One turn sends every row of this set to another row. A few are shown first. Where does it send the rows asked after them?
q_380: [ 2.95 -0.20  0.94 -1.16  3.24 -0.52 -0.67 -3.40  2.21 -0.90 -1.42 -3.48
  0.01 -0.48]
q_169: [ 0.71 -1.62  3.34  0.78  4.00  2.04 -1.88  0.18 -2.36 -0.21  0.82 -1.88
  0.64  1.82]
q_774: [ 0.23 -0.25  0.77  1.42  1.22 -3.55 -0.34  0.76 -1.49  0.21  4.29  1.45
  2.56  0.50]
q_899: [-1.52  1.56 -2.35 -0.53 -0.64 -2.27 -2.61  4.62 -1.33 -2.06  1.71  0.48
  1.06  2.23]
q_2: [ 1.29 -2.83  1.04 -3.11  0.25  2.95 -0.54 -2.12  1.71  1.13 -3.15  0.49
 -1.04 -2.30]
q_531: [-1.32  2.90  0.51 -3.24 -0.26  0.99  4.36 -1.89 -2.37  0.58 -0.52 -2.74
 -2.04 -1.60]
q_538: [-1.23 -0.48 -0.13  0.35 -0.88 -2.54 -1.70 -2.03  5.17 -1.05 -0.65  0.14
  0.99 -1.00]
q_145: [ 0.57  2.59  1.25 -2.17 -0.19  4.48  3.04  3.41 -1.57  3.51 -0.31 -0.44
 -1.31  2.04]
q_970: [ 1.61  0.81 -1.54 -1.61 -0.69 -2.25  2.92 -3.88  1.46  0.67  1.34 -0.21
 -1.73 -3.22]
q_602: [ 5.03 -2.74  0.71  0.97  0.62  0.02  0.48  0.93 -2.61 -0.09  2.87 -0.63
  1.23  2.32]
q_122: [-1.67 -0.43  2.41 -1.10  1.07  1.82 -0.52  3.83 -4.09  0.79 -1.63 -0.65
 -1.23 -1.31]
q_743: [-0.78  0.93  1.52 -2.89 -1.25  5.88 -0.12 -1.36  0.29 -0.55 -2.66 -1.08
 -1.97  1.60]
q_617: [ 1.34 -1.35  1.16 -1.13  5.38  0.35 -1.65  2.72 -2.68  0.19  1.02  0.37
  0.37  1.25]
q_759: [ 0.64 -0.60 -4.03 -2.74 -2.70  0.04 -1.47 -0.53  4.44 -1.14 -0.13  1.94
  0.37  2.01]
q_521: [-0.03 -1.13 -1.53  2.30 -2.12 -0.25  4.81  3.98  3.02  0.49  0.45 -1.04
 -0.56  0.65]
q_694: [-2.02 -0.18 -2.66 -0.50 -4.57  0.99  3.19 -0.35  2.45 -1.29  0.88 -0.72
 -2.69  3.18]
q_295: [ 0.46  0.77 -1.11 -1.57  3.96 -0.10 -0.80  1.17 -4.32  1.69 -0.99  2.48
  0.84 -0.75]
q_849: [ 1.30  1.36  2.39  0.62 -2.24 -0.39  0.09 -2.05  2.18 -1.74  0.13 -3.84
  3.17 -0.24]
q_115: [-0.07  1.43 -0.12 -0.30  1.65  5.11  3.48 -0.08 -0.19 -0.41 -1.87 -0.16
  1.84  3.94]
q_880: [-0.49 -0.94 -1.58 -1.04 -4.04 -0.99  0.27  5.39  0.60  1.41  2.51  0.97
 -1.57  2.68]
q_256: [ 0.68  3.43 -1.43 -2.31  2.51 -2.70  1.67 -0.43 -4.51  0.28  1.32 -1.16
  0.19  1.52]
q_951: [-0.29 -0.12 -3.43 -1.81 -4.39 -0.83 -0.02  2.94 -2.50 -0.17  2.90  1.68
 -2.33  0.09]
q_470: [ 1.95  2.54 -4.39 -1.92 -1.75 -1.98  3.06 -0.39 -0.91  1.54  2.51  1.49
 -1.98  2.09]
q_298: [-1.33 -0.35 -3.70 -2.25 -0.11 -2.87 -0.13 -1.03  3.20 -2.18 -0.91 -0.60
  0.02 -2.62]
q_804: [-0.38 -0.63 -1.31  0.54 -0.86  1.31  0.75  5.84  0.42  0.85  2.57 -0.55
 -1.43  4.63]
q_282: [-1.84 -0.35  1.80 -0.67 -1.80  5.14  1.47 -1.44  3.42  1.25 -1.91 -1.10
 -0.57  1.77]
q_306: [ 0.42  1.84 -0.33 -5.63 -2.10  2.94 -0.12 -1.41 -0.96  0.73 -3.47 -1.99
 -0.73 -0.28]
q_277: [ 0.99 -1.34 -0.08  0.81 -1.25 -2.33 -1.88 -0.10  5.45  0.28  2.15 -0.89
  2.00  1.01]

q_380 moves to q_145
q_115 moves to q_602
Now these:
q_298 moves to q_306
q_970 moves to q_531
q_759 moves to q_2
q_169 moves to q_804
q_743 moves to q_617

One turn sends every row of this set to another row. A few are shown first. Where does it send the rows asked after them?
q_103: [ 0.08 -0.65 -0.55 -1.07 -2.64 -1.16  1.66 -0.04  0.20 -2.44 -1.07 -0.48
 -1.24  0.36  1.81 -3.55  4.34  5.07  1.93  3.19  3.12  1.20]
q_762: [ 0.70  3.73  0.80  2.11 -0.08  2.11 -1.84 -2.87  1.03  1.42  2.90 -3.52
  2.93  2.38 -2.91 -0.18 -0.74 -2.31 -0.52  1.58  2.54 -0.02]
q_434: [-0.20 -0.39 -1.37  0.22  2.72  1.22 -0.69 -1.83  2.16  0.39  0.43  1.34
 -0.79 -4.58  2.26  2.78  1.66  2.15 -1.13  0.31  2.73  4.62]
q_980: [ 0.81  0.62 -3.00 -1.26 -3.39 -0.68  4.05  1.39  0.99 -4.41 -2.91 -0.78
 -1.17  0.01  0.64 -3.40  2.47  1.40  2.51  2.54 -0.45 -1.55]
q_557: [ 0.68  3.02  0.15 -0.78  0.12  1.66 -2.48 -1.60 -0.56  1.45  3.37 -2.60
  4.21  1.53 -1.05  0.67 -1.58 -2.10  0.64 -1.40  0.62 -2.69]
q_185: [ 2.77 -0.69  2.82  0.51  3.43 -2.33 -0.02 -2.37  2.31  1.77 -0.92  0.69
 -2.31 -1.78  2.07  2.25  1.14 -0.45 -0.30 -0.84  3.98  2.97]
q_765: [ 0.54  1.37 -0.93 -0.47  0.07  0.86 -4.16 -1.22 -0.34  0.86  3.42 -2.69
  2.28 -0.27 -2.93  0.33 -2.66 -3.93 -0.87  1.53  0.51 -0.50]
q_692: [-0.09  3.98 -3.82 -3.07  1.77  0.81  2.61  0.81  1.17 -4.18  0.39  1.04
 -1.32 -1.16 -1.86  3.54 -1.90  0.17 -1.83 -1.24 -0.38  1.38]
q_22: [-0.65 -0.14 -2.26  0.46 -4.55 -0.55  2.13 -0.58 -0.93 -2.41  0.03 -0.35
  0.76  0.07  1.15 -3.47  1.30  2.13  5.47  1.93  2.05 -2.45]
q_681: [ 1.68 -0.28  2.75 -0.15  3.44  1.06 -1.57 -2.19  1.42  3.37 -0.80 -0.57
  0.50 -2.58  3.33  1.14  2.28  0.33 -1.76 -1.29  1.83  1.68]
q_981: [ 0.67 -2.58  2.05 -0.21  3.59  0.31 -2.18 -2.50 -0.05  2.05  0.53  0.81
 -1.07 -4.91  1.68  1.09 -0.86 -0.16 -1.10 -0.10  2.34  2.10]
q_223: [-1.38  2.79 -3.83  0.85 -0.63  1.33 -3.38 -1.86  0.59 -0.47  4.70 -1.32
  3.53 -0.23 -1.47  1.39 -1.47 -0.69  1.32  1.08  2.41  0.94]
q_515: [ 1.68  1.61  0.88 -4.84  2.73  0.08  1.99  0.81 -0.18 -2.11  0.56 -0.17
 -2.52 -0.94 -3.38  3.29 -2.47 -1.29 -3.45 -1.27 -0.35  0.45]
q_857: [ 0.55  0.90 -3.48 -1.04 -2.21 -1.23  2.92  1.87  0.36 -5.78 -2.54 -0.14
 -1.65  0.18  1.85 -4.00  1.98  2.31  1.19  2.28 -0.34 -0.98]
q_660: [ 1.91  2.91  0.43 -3.82  3.33  0.64  2.64  0.56  0.78 -1.62 -1.34 -0.17
 -0.74 -0.21  0.16  2.72 -1.35 -1.87 -2.82 -3.47 -1.84 -1.34]
q_17: [-0.83 -0.23 -2.56 -1.14 -4.08  0.56  1.86 -0.08 -1.07 -3.26  1.29  0.08
 -0.54  0.87  0.64 -4.16 -0.03  3.42  4.85  2.51  1.70 -2.26]
q_921: [ 0.59 -0.38 -3.43 -1.61 -2.82  0.01  3.40  1.53  0.69 -5.04 -1.78  0.34
 -2.40 -0.83  1.83 -3.90  1.43  2.14  2.30  3.43 -0.51 -0.81]
q_749: [-0.64  1.06  0.62  0.17 -1.65 -0.75 -1.71 -3.13 -2.72  1.21  1.66 -0.62
  3.98  2.26 -3.07  0.31 -0.70 -2.88  0.59  2.44  0.30 -2.28]
q_719: [ 3.14  3.39 -0.29 -2.44  2.51 -2.64  2.25  0.48  1.86 -3.35 -0.58 -0.43
 -2.39  1.27 -1.70  2.58 -2.07 -4.00 -1.57 -1.54 -0.39 -0.31]
q_545: [ 1.03  1.20  0.66 -3.23  1.98 -1.69  4.33 -1.23 -1.69 -2.68 -2.99  1.58
 -1.19  0.68 -2.55  2.46 -0.54 -1.95 -2.43  0.07 -2.48 -1.74]
q_328: [ 0.17 -1.30 -1.02 -1.68 -3.44 -0.01  1.83 -0.24  0.94 -1.74 -0.71 -0.67
 -1.91 -0.07  1.65 -3.42  3.61  4.11  2.71  4.08  2.63  1.30]
q_832: [ 1.60 -0.39  1.67  3.57  3.75  1.62  0.21 -3.03  2.16  1.38 -2.09  0.47
 -0.86 -3.71  2.48  0.12  0.68 -0.61 -2.26  0.54  1.47  2.30]
q_831: [ 0.30 -2.62  2.86  0.77  1.84 -0.78 -0.39 -3.41 -0.92  2.56 -2.91  1.84
 -0.04 -2.65  1.57  1.04  3.08  0.01 -1.60  1.96  1.17  1.66]
q_937: [-0.97  0.43 -2.77 -0.06 -3.82 -0.76  0.95 -0.38 -2.04 -3.70  0.93  0.03
  0.55  0.04  1.49 -4.23  0.13  3.22  4.50  1.94  2.47 -1.97]
q_392: [ 1.25  1.57 -0.07  1.85  0.16 -1.92 -3.45 -2.38  0.80  1.12  3.32 -1.42
  2.31  0.99 -0.64  0.12 -1.71 -3.92  2.39 -0.19  2.49 -0.74]
q_180: [ 0.28 -0.91 -0.17 -0.83 -3.86 -0.64  3.33 -0.68  0.80 -1.47 -2.14 -0.73
 -1.46 -0.33  1.53 -2.51  4.80  4.50  3.57  2.56  2.82  0.51]
q_447: [ 1.69  3.88  0.98 -1.00  2.96  1.22  4.54 -1.36 -0.01 -3.04 -0.24  0.54
 -1.82  0.74 -2.29  2.17 -3.08 -1.36 -1.62 -2.14  0.45 -1.55]

q_328 moves to q_921
q_223 moves to q_434
q_937 moves to q_103
Now these:
q_762 moves to q_832
q_981 moves to q_515
q_831 moves to q_545
q_980 moves to q_22
q_185 moves to q_719
q_681 moves to q_660

